Small tables with named rows and columns. After each table, cells are looked up by row and column.

nepuvi =
fields: difozif, ner, vib, bosulek, lizof, lom, kuran
pil: [126, 168, 135, 138, 125, 101, 135]
lukoni: [148, 161, 123, 174, 151, 142, 166]
tevepo: [59, 141, 63, 107, 99, 131, 22]
tagubof: [152, 125, 174, 155, 136, 112, 90]
romugi: [166, 123, 101, 101, 148, 81, 166]
rupa: [105, 131, 117, 244, 36, 113, 114]
nal: [152, 128, 128, 150, 109, 131, 109]
dasur: [106, 78, 104, 45, 46, 175, 91]
pizigip: [85, 139, 108, 111, 130, 130, 122]
pulunuv: [161, 59, 84, 61, 22, 206, 90]
fet: [145, 141, 202, 95, 148, 180, 92]

ner of fet = 141
lom of tevepo = 131
lizof of lukoni = 151
bosulek of romugi = 101
lizof of pil = 125
kuran of dasur = 91
vib of tagubof = 174
lom of rupa = 113
bosulek of pil = 138
difozif of tevepo = 59
bosulek of fet = 95
vib of rupa = 117

Table kuzun
	misosop	nuz	ganab	bazedal	fati	niz	dep
fotasa	67	56	36	39	56	59	49
vig	64	53	41	37	66	73	54
rin	65	73	57	25	70	57	41
taza	43	54	35	41	57	65	45
mit	56	48	58	39	57	47	43
kimote	67	64	48	63	52	49	43
begof	69	63	50	43	75	57	35
miguza	61	59	39	58	53	57	45
faz	52	65	49	34	64	42	47
vekabar	69	65	49	24	69	51	42
nir	60	63	48	52	47	56	53

faz, niz: 42
faz, fati: 64
kimote, fati: 52
mit, ganab: 58
mit, bazedal: 39
vig, misosop: 64
vekabar, dep: 42
mit, misosop: 56
vekabar, misosop: 69
taza, ganab: 35
faz, ganab: 49
rin, fati: 70
vekabar, ganab: 49
kimote, bazedal: 63
mit, dep: 43
miguza, dep: 45
kimote, misosop: 67
rin, ganab: 57
kimote, ganab: 48
taza, dep: 45
Row with the largest dep: vig

lopin:
|  | zotuked | zusup |
|---|---|---|
| vurer | 229 | 66 |
| kadut | 75 | 219 |
| zan | 49 | 244 |
| pimego | 242 | 53 |
| rim | 36 | 244 |

pimego, zusup -> 53
kadut, zusup -> 219
zan, zusup -> 244
vurer, zusup -> 66
zan, zotuked -> 49
rim, zotuked -> 36
pimego, zotuked -> 242

kefilut =
	delemu	zabuv	musivo	sulu	sepoki
sanosi	66	58	69	94	223
biluvog	195	57	68	70	117
semikik	102	168	39	78	70
pez	85	7	153	131	122

sepoki of semikik = 70
sulu of biluvog = 70
sepoki of biluvog = 117
musivo of sanosi = 69
delemu of sanosi = 66
zabuv of biluvog = 57
musivo of pez = 153
sulu of pez = 131
delemu of semikik = 102

dak =
fields: zut, laromib, tosane, kab, tuguvi, dipibu
zudiru: [123, 151, 109, 89, 50, 48]
budo: [194, 98, 112, 115, 104, 53]
zevere: [127, 143, 112, 77, 49, 67]
taru: [121, 143, 112, 64, 197, 67]

zut of budo = 194
tuguvi of zevere = 49
tuguvi of budo = 104
dipibu of zudiru = 48
dipibu of zevere = 67
kab of zudiru = 89
zut of zevere = 127
zut of zudiru = 123
laromib of budo = 98
kab of taru = 64

fales:
,zin,sanef,ritabeg,rukosef,tek,gime,zegisis,nefular,des,niz
sobu,0.579,0.452,0.456,0.508,0.488,0.481,0.267,0.243,0.351,0.251
kava,0.387,0.559,0.440,0.443,0.292,0.399,0.629,0.663,0.523,0.756
vibere,0.471,0.296,0.272,0.694,0.432,0.516,0.537,0.537,0.510,0.461
kovobo,0.321,0.377,0.656,0.233,0.450,0.355,0.242,0.265,0.340,0.231

kava, des => 0.523
vibere, sanef => 0.296
sobu, des => 0.351
vibere, des => 0.510
kava, gime => 0.399
kovobo, sanef => 0.377
vibere, gime => 0.516
vibere, nefular => 0.537
kava, rukosef => 0.443
sobu, tek => 0.488
kovobo, tek => 0.450
kovobo, niz => 0.231
kovobo, gime => 0.355
kovobo, zin => 0.321
kovobo, des => 0.340
sobu, niz => 0.251
vibere, ritabeg => 0.272
kava, tek => 0.292
sobu, rukosef => 0.508
vibere, rukosef => 0.694

lurofop:
	dedez	bopetov
vep	73	93
gavus	68	-16
lonun	92	71
riru	16	-18
lor	-26	18
molu	53	57
muterim	-8	-84
totugig	18	-8
kozi	4	-8
fadora	9	-11
robedol	-55	-34
radubag	84	67
tun	-17	-24

What is the bopetov of totugig in lurofop? -8
What is the dedez of gavus in lurofop? 68
What is the dedez of vep in lurofop? 73
What is the bopetov of riru in lurofop? -18
What is the bopetov of vep in lurofop? 93
What is the dedez of robedol in lurofop? -55
What is the dedez of riru in lurofop? 16
What is the dedez of radubag in lurofop? 84
Row with the largest bopetov: vep

liveza:
fields: kob, som, nuru, bebeba, rugal, gulufov
gupur: [148, 141, 151, 154, 155, 191]
vugo: [186, 155, 162, 162, 130, 148]
viranav: [128, 129, 112, 118, 152, 132]
gabepar: [163, 166, 184, 105, 138, 186]
dere: [170, 135, 145, 158, 170, 168]
tus: [129, 194, 165, 49, 148, 111]

gabepar, bebeba => 105
dere, nuru => 145
dere, bebeba => 158
gabepar, kob => 163
gupur, nuru => 151
vugo, som => 155
viranav, som => 129
viranav, rugal => 152
gabepar, gulufov => 186
vugo, nuru => 162
gupur, kob => 148
dere, kob => 170
viranav, gulufov => 132

kog:
	ropa	parotul	bope	rov
tugo	5791	1860	5276	5893
gez	2172	4682	3483	6467
furil	3522	5293	5906	6657
gomuma	3456	5405	6690	2571
movaz	3973	4632	2569	6164
nefe	6917	6940	2040	8929
tal	5534	5694	8930	6789
gukune	6210	3209	3481	4576

What is the ropa of furil in kog? 3522
What is the parotul of movaz in kog? 4632
What is the ropa of gomuma in kog? 3456
What is the rov of gomuma in kog? 2571
What is the ropa of tal in kog? 5534
What is the bope of furil in kog? 5906
What is the parotul of gomuma in kog? 5405
What is the bope of tugo in kog? 5276
What is the ropa of gukune in kog? 6210
What is the ropa of tugo in kog? 5791
What is the parotul of gukune in kog? 3209

sev
|  | pulobik | mopobov | feroru | ruri |
|---|---|---|---|---|
| nefu | 8734 | 5568 | 3028 | 8515 |
| gurabu | 6078 | 6104 | 5957 | 7047 |
| ros | 5295 | 4179 | 4162 | 6851 |
| rovi | 8701 | 5717 | 3290 | 8910 |
| mife | 7861 | 3554 | 1339 | 9423 |
| puv | 8433 | 5003 | 2482 | 7872 |
| nul | 8266 | 3757 | 1219 | 9263 |
| gib | 7285 | 5115 | 3485 | 6206 |
| zolo | 6053 | 4491 | 4163 | 8977 |
| rido | 6408 | 5556 | 4608 | 4692 |
| riv | 8692 | 5393 | 2814 | 8219 |
| tov | 6081 | 6125 | 5958 | 7032 |

What is the feroru of gurabu in sev? 5957
What is the ruri of rovi in sev? 8910
What is the mopobov of rido in sev? 5556
What is the ruri of tov in sev? 7032
What is the mopobov of gib in sev? 5115
What is the mopobov of riv in sev? 5393
What is the ruri of puv in sev? 7872
What is the pulobik of gib in sev? 7285
What is the feroru of ros in sev? 4162
What is the ruri of gib in sev? 6206
What is the pulobik of nul in sev? 8266
What is the mopobov of mife in sev? 3554
What is the feroru of zolo in sev? 4163
What is the feroru of mife in sev? 1339
What is the mopobov of rovi in sev? 5717
What is the pulobik of ros in sev? 5295
What is the mopobov of gurabu in sev? 6104
What is the feroru of rovi in sev? 3290
What is the mopobov of zolo in sev? 4491
What is the ruri of nefu in sev? 8515

